In the data rows, the value 500 means zero.
Here are some points, one per row:
c(573, 248, 474, 522, 472, 552, 523, 584, 621, 623, 451, 349, 649, 464, 450,
  517, 470, 517, 413, 338, 523, 421, 307, 423, 392, 451, 463, 522, 643, 591,
  407, 479, 656, 655, 587, 482, 762, 496, 508, 550, 498, 601)
c(606, 507, 441, 565, 342, 532, 633, 534, 301, 518, 610, 500, 498, 518, 541,
  556, 525, 506, 373, 575, 346, 555, 394, 540, 421, 490, 366, 437, 604, 518,
  441, 637, 491, 498, 477, 476, 310, 626, 569, 488, 491, 535)
c(543, 534, 356, 378, 489, 320, 349, 492, 471, 453, 541, 496, 536, 437, 388,
  790, 519, 467, 576, 310, 504, 493, 425, 605, 574, 480, 469, 355, 420, 476,
  554, 581, 352, 427, 405, 526, 426, 473, 543, 464, 547, 453)
c(538, 477, 401, 585, 436, 560, 528, 507, 545, 549, 547, 510, 426, 560, 371,
  420, 721, 630, 467, 454, 472, 622, 430, 588, 563, 536, 598, 407, 365, 428,
  424, 536, 511, 413, 420, 473, 554, 642, 311, 517, 474, 446)
c(443, 393, 610, 448, 462, 607, 513, 480, 429, 401, 505, 622, 537, 427, 684,
  547, 453, 614, 445, 608, 464, 404, 434, 648, 552, 432, 643, 444, 439, 440,
  485, 419, 561, 279, 434, 538, 570, 433, 727, 510, 503, 586)
c(317, 474, 302, 418, 471, 551, 311, 533, 397, 542, 586, 605, 440, 476, 577,
  535, 685, 411, 473, 373, 512, 634, 480, 383, 427, 495, 486, 383, 668, 316,
  623, 353, 511, 543, 583, 523, 414, 527, 514, 551, 441, 411)
c(287, 485, 497, 459, 496, 561, 531, 404, 498, 393, 451, 296, 433, 460, 482,
  346, 408, 504, 438, 567, 454, 428, 355, 502, 509, 437, 481, 576, 436, 666,
  543, 278, 554, 547, 444, 371, 419, 607, 576, 723, 648, 446)
c(541, 511, 392, 607, 505, 427, 577, 549, 636, 451, 540, 658, 481, 474, 514,
  613, 549, 451, 620, 513, 578, 491, 447, 352, 678, 488, 398, 717, 576, 408,
  517, 380, 553, 455, 523, 445, 581, 423, 600, 486, 551, 481)
c(422, 658, 599, 442, 462, 499, 482, 614, 414, 583, 465, 504, 570, 584, 433,
  527, 513, 572, 516, 497, 558, 432, 593, 365, 411, 377, 477, 375, 522, 595,
  428, 501, 508, 430, 681, 303, 529, 602, 514, 430, 599, 566)
c(392, 651, 568, 636, 470, 602, 415, 542, 434, 416, 347, 251, 511, 519, 550,
  639, 467, 288, 461, 466, 407, 596, 581, 617, 645, 591, 413, 374, 305, 551,
  367, 480, 544, 627, 504, 465, 525, 419, 508, 479, 386, 614)
c(474, 567, 451, 473, 475, 542, 373, 562, 548, 675, 487, 559, 541, 612, 745,
  433, 538, 550, 577, 472, 381, 451, 430, 517, 687, 469, 538, 430, 724, 481,
  502, 585, 401, 533, 527, 530, 384, 477, 448, 580, 388, 592)
c(489, 446, 460, 393, 681, 525, 506, 581, 530, 494, 500, 505, 454, 357, 488,
  456, 536, 412, 381, 705, 443, 505, 405, 515, 565, 509, 554, 445, 528, 557,
  450, 548, 590, 511, 544, 460, 458, 518, 477, 480, 478, 474)
c(568, 497, 638, 486, 546, 467, 467, 437, 551, 549, 566, 519, 456, 467, 678,
  429, 530, 534, 705, 459, 402, 612, 522, 450, 385, 429, 280, 494, 417, 504,
  548, 456, 546, 500, 345, 548, 630, 419, 576, 488, 546, 554)
c(404, 432, 531, 466, 417, 580, 487, 440, 431, 597, 487, 482, 517, 480, 330,
  492, 410, 525, 362, 488, 537, 571, 595, 337, 547, 500, 484, 604, 540, 442,
  437, 427, 266, 624, 356, 596, 548, 377, 386, 367, 563, 528)
c(520, 422, 408, 429, 485, 350, 588, 473, 560, 593, 702, 325, 522, 519, 421,
  422, 609, 476, 451, 505, 630, 586, 665, 434, 547, 320, 562, 616, 496, 392,
  616, 598, 470, 466, 727, 635, 573, 515, 477, 519, 512, 548)
c(593, 547, 559, 607, 426, 640, 528, 492, 531, 372, 577, 502, 411, 347, 382,
  562, 576, 560, 526, 512, 515, 590, 409, 572, 531, 330, 626, 529, 479, 517,
  598, 573, 324, 602, 434, 299, 516, 491, 572, 446, 391, 513)
c(503, 606, 305, 488, 386, 532, 586, 482, 492, 367, 335, 410, 413, 602, 488,
  436, 519, 445, 488, 575, 490, 401, 597, 528, 454, 721, 561, 463, 562, 496,
  669, 540, 509, 547, 347, 562, 531, 499, 575, 444, 486, 505)
c(481, 580, 423, 508, 652, 376, 564, 268, 568, 516, 609, 496, 462, 740, 592,
  581, 441, 647, 453, 567, 710, 597, 545, 584, 410, 577, 511, 395, 434, 488,
  483, 559, 335, 456, 640, 419, 506, 567, 441, 449, 338, 513)
c(439, 436, 579, 447, 508, 356, 511, 482, 502, 474, 508, 494, 299, 469, 430,
  396, 531, 622, 432, 445, 474, 525, 605, 588, 546, 617, 455, 693, 671, 517,
  432, 554, 551, 406, 624, 523, 402, 477, 502, 328, 552, 647)
c(663, 489, 526, 348, 548, 474, 473, 574, 366, 287, 425, 613, 586, 433, 497,
  517, 538, 585, 567, 459, 433, 424, 417, 375, 466, 509, 597, 505, 397, 479,
  365, 420, 438, 682, 576, 471, 400, 393, 523, 515, 544, 537)
c(507, 555, 642, 538, 570, 383, 579, 595, 519, 370, 438, 449, 689, 509, 326,
  606, 546, 481, 509, 647, 503, 312, 574, 515, 454, 546, 444, 430, 560, 430,
  583, 355, 448, 508, 561, 523, 499, 578, 489, 654, 267, 398)
c(516, 486, 514, 583, 657, 557, 402, 381, 344, 406, 250, 475, 473, 520, 420,
  461, 341, 530, 473, 482, 473, 470, 378, 326, 573, 584, 450, 597, 444, 500,
  695, 557, 560, 534, 585, 557, 484, 553, 536, 502, 441, 490)
c(477, 409, 459, 412, 493, 326, 598, 485, 433, 552, 466, 564, 306, 599, 483,
  465, 423, 556, 417, 619, 585, 366, 586, 478, 489, 392, 429, 684, 469, 449,
  458, 480, 609, 513, 443, 577, 611, 446, 548, 675, 469, 557)
c(435, 525, 541, 539, 465, 317, 611, 584, 477, 398, 412, 453, 544, 426, 508,
  474, 371, 496, 498, 572, 664, 613, 477, 429, 598, 502, 469, 374, 602, 454,
  378, 626, 572, 382, 469, 448, 568, 398, 402, 640, 551, 476)
c(542, 552, 552, 443, 621, 627, 605, 615, 599, 672, 507, 355, 604, 584, 509,
  393, 430, 612, 630, 577, 570, 451, 490, 486, 437, 626, 320, 607, 425, 446,
  541, 493, 576, 392, 463, 392, 428, 304, 587, 542, 465, 328)
c(543, 344, 536, 472, 465, 609, 430, 307, 338, 542, 584, 377, 435, 492, 613,
  653, 420, 384, 615, 406, 637, 488, 616, 584, 452, 536, 573, 566, 585, 517,
  484, 462, 507, 572, 451, 340, 500, 451, 296, 495, 640, 535)
c(535, 485, 630, 441, 460, 492, 672, 484, 581, 566, 410, 536, 447, 406, 669,
  591, 536, 549, 381, 532, 330, 478, 468, 489, 625, 559, 504, 415, 320, 466,
  648, 370, 523, 562, 526, 587, 396, 575, 506, 490, 704, 539)
c(672, 390, 547, 389, 467, 476, 501, 503, 668, 360, 583, 599, 569, 508, 334,
  359, 391, 408, 474, 420, 529, 466, 631, 456, 517, 536, 507, 527, 428, 531,
  587, 624, 561, 419, 539, 484, 489, 434, 492, 585, 486, 716)
c(364, 494, 523, 477, 517, 525, 597, 463, 601, 677, 359, 642, 546, 604, 439,
  446, 627, 361, 501, 410, 720, 402, 444, 571, 357, 469, 384, 599, 452, 502,
  512, 560, 430, 456, 569, 570, 490, 422, 487, 602, 358, 537)
c(423, 436, 610, 496, 406, 505, 619, 455, 463, 546, 719, 594, 460, 388, 515,
  550, 479, 592, 738, 363, 380, 493, 434, 455, 563, 606, 596, 462, 536, 615,
  449, 583, 494, 468, 406, 572, 449, 554, 527, 488, 383, 321)
c(583, 411, 398, 587, 503, 478, 453, 595, 475, 595, 518, 586, 629, 618, 450,
  526, 512, 551, 586, 569, 510, 602, 541, 616, 581, 532, 519, 469, 418, 607,
  541, 467, 492, 496, 432, 664, 543, 630, 524, 419, 517, 493)
c(337, 487, 541, 461, 626, 525, 495, 453, 507, 396, 555, 602, 645, 611, 494,
  425, 619, 550, 456, 481, 489, 659, 417, 541, 385, 552, 544, 587, 588, 488,
  526, 631, 568, 548, 477, 531, 560, 351, 423, 333, 703, 507)
c(458, 636, 476, 598, 493, 429, 328, 544, 574, 519, 534, 540, 673, 408, 612,
  381, 521, 470, 369, 500, 548, 346, 473, 450, 525, 496, 504, 565, 401, 392,
  473, 483, 541, 435, 322, 388, 473, 743, 478, 378, 381, 442)
c(567, 497, 584, 543, 562, 453, 294, 559, 470, 496, 468, 454, 368, 686, 659,
  618, 585, 352, 483, 590, 444, 517, 538, 480, 422, 467, 582, 492, 522, 685,
  458, 479, 466, 460, 437, 584, 446, 577, 450, 535, 617, 447)
c(479, 394, 459, 508, 421, 528, 498, 533, 559, 436, 258, 512, 650, 445, 477,
  393, 391, 452, 624, 612, 409, 496, 558, 619, 388, 534, 484, 484, 497, 439,
  427, 596, 324, 534, 629, 475, 552, 617, 595, 454, 470, 319)
c(560, 626, 428, 665, 604, 699, 462, 520, 510, 466, 693, 509, 400, 315, 547,
  514, 476, 672, 543, 420, 531, 459, 633, 487, 343, 558, 462, 544, 492, 488,
  473, 636, 541, 568, 567, 567, 455, 557, 448, 630, 621, 543)
c(512, 619, 557, 483, 548, 548, 587, 577, 510, 474, 577, 582, 318, 628, 442,
  457, 367, 383, 614, 432, 472, 429, 522, 575, 592, 357, 563, 449, 429, 460,
  506, 415, 608, 458, 557, 572, 576, 545, 385, 437, 514, 371)
c(607, 483, 561, 554, 580, 498, 386, 352, 630, 613, 391, 475, 464, 353, 408,
  448, 456, 465, 505, 505, 503, 498, 603, 497, 537, 342, 519, 377, 561, 631,
  471, 387, 630, 525, 379, 478, 381, 414, 559, 370, 567, 503)
c(585, 713, 425, 605, 316, 475, 436, 465, 421, 565, 535, 501, 538, 453, 551,
  527, 470, 324, 363, 476, 369, 616, 479, 521, 354, 543, 684, 510, 546, 542,
  401, 394, 379, 469, 507, 546, 563, 371, 420, 457, 409, 429)
There is one direction along which these points spread out most. Take the direction at right angles to it along which they spread out most. Go by this last direction. For each point below, how far along it does it lie, from 0 to 99? The average is 50, and the first point in the table lies past the average. One standard deviation of the points above along it is 16.
c(663, 489, 526, 348, 548, 474, 473, 574, 366, 287, 425, 613, 586, 433, 497,
  517, 538, 585, 567, 459, 433, 424, 417, 375, 466, 509, 597, 505, 397, 479,
  365, 420, 438, 682, 576, 471, 400, 393, 523, 515, 544, 537) 65
c(481, 580, 423, 508, 652, 376, 564, 268, 568, 516, 609, 496, 462, 740, 592,
  581, 441, 647, 453, 567, 710, 597, 545, 584, 410, 577, 511, 395, 434, 488,
  483, 559, 335, 456, 640, 419, 506, 567, 441, 449, 338, 513) 20
c(317, 474, 302, 418, 471, 551, 311, 533, 397, 542, 586, 605, 440, 476, 577,
  535, 685, 411, 473, 373, 512, 634, 480, 383, 427, 495, 486, 383, 668, 316,
  623, 353, 511, 543, 583, 523, 414, 527, 514, 551, 441, 411) 26
c(503, 606, 305, 488, 386, 532, 586, 482, 492, 367, 335, 410, 413, 602, 488,
  436, 519, 445, 488, 575, 490, 401, 597, 528, 454, 721, 561, 463, 562, 496,
  669, 540, 509, 547, 347, 562, 531, 499, 575, 444, 486, 505) 60
c(560, 626, 428, 665, 604, 699, 462, 520, 510, 466, 693, 509, 400, 315, 547,
  514, 476, 672, 543, 420, 531, 459, 633, 487, 343, 558, 462, 544, 492, 488,
  473, 636, 541, 568, 567, 567, 455, 557, 448, 630, 621, 543) 38
c(443, 393, 610, 448, 462, 607, 513, 480, 429, 401, 505, 622, 537, 427, 684,
  547, 453, 614, 445, 608, 464, 404, 434, 648, 552, 432, 643, 444, 439, 440,
  485, 419, 561, 279, 434, 538, 570, 433, 727, 510, 503, 586) 69
c(512, 619, 557, 483, 548, 548, 587, 577, 510, 474, 577, 582, 318, 628, 442,
  457, 367, 383, 614, 432, 472, 429, 522, 575, 592, 357, 563, 449, 429, 460,
  506, 415, 608, 458, 557, 572, 576, 545, 385, 437, 514, 371) 49
c(593, 547, 559, 607, 426, 640, 528, 492, 531, 372, 577, 502, 411, 347, 382,
  562, 576, 560, 526, 512, 515, 590, 409, 572, 531, 330, 626, 529, 479, 517,
  598, 573, 324, 602, 434, 299, 516, 491, 572, 446, 391, 513) 48
c(541, 511, 392, 607, 505, 427, 577, 549, 636, 451, 540, 658, 481, 474, 514,
  613, 549, 451, 620, 513, 578, 491, 447, 352, 678, 488, 398, 717, 576, 408,
  517, 380, 553, 455, 523, 445, 581, 423, 600, 486, 551, 481) 47
c(543, 344, 536, 472, 465, 609, 430, 307, 338, 542, 584, 377, 435, 492, 613,
  653, 420, 384, 615, 406, 637, 488, 616, 584, 452, 536, 573, 566, 585, 517,
  484, 462, 507, 572, 451, 340, 500, 451, 296, 495, 640, 535) 37
c(422, 658, 599, 442, 462, 499, 482, 614, 414, 583, 465, 504, 570, 584, 433,
  527, 513, 572, 516, 497, 558, 432, 593, 365, 411, 377, 477, 375, 522, 595,
  428, 501, 508, 430, 681, 303, 529, 602, 514, 430, 599, 566) 50
c(672, 390, 547, 389, 467, 476, 501, 503, 668, 360, 583, 599, 569, 508, 334,
  359, 391, 408, 474, 420, 529, 466, 631, 456, 517, 536, 507, 527, 428, 531,
  587, 624, 561, 419, 539, 484, 489, 434, 492, 585, 486, 716) 48
c(507, 555, 642, 538, 570, 383, 579, 595, 519, 370, 438, 449, 689, 509, 326,
  606, 546, 481, 509, 647, 503, 312, 574, 515, 454, 546, 444, 430, 560, 430,
  583, 355, 448, 508, 561, 523, 499, 578, 489, 654, 267, 398) 70
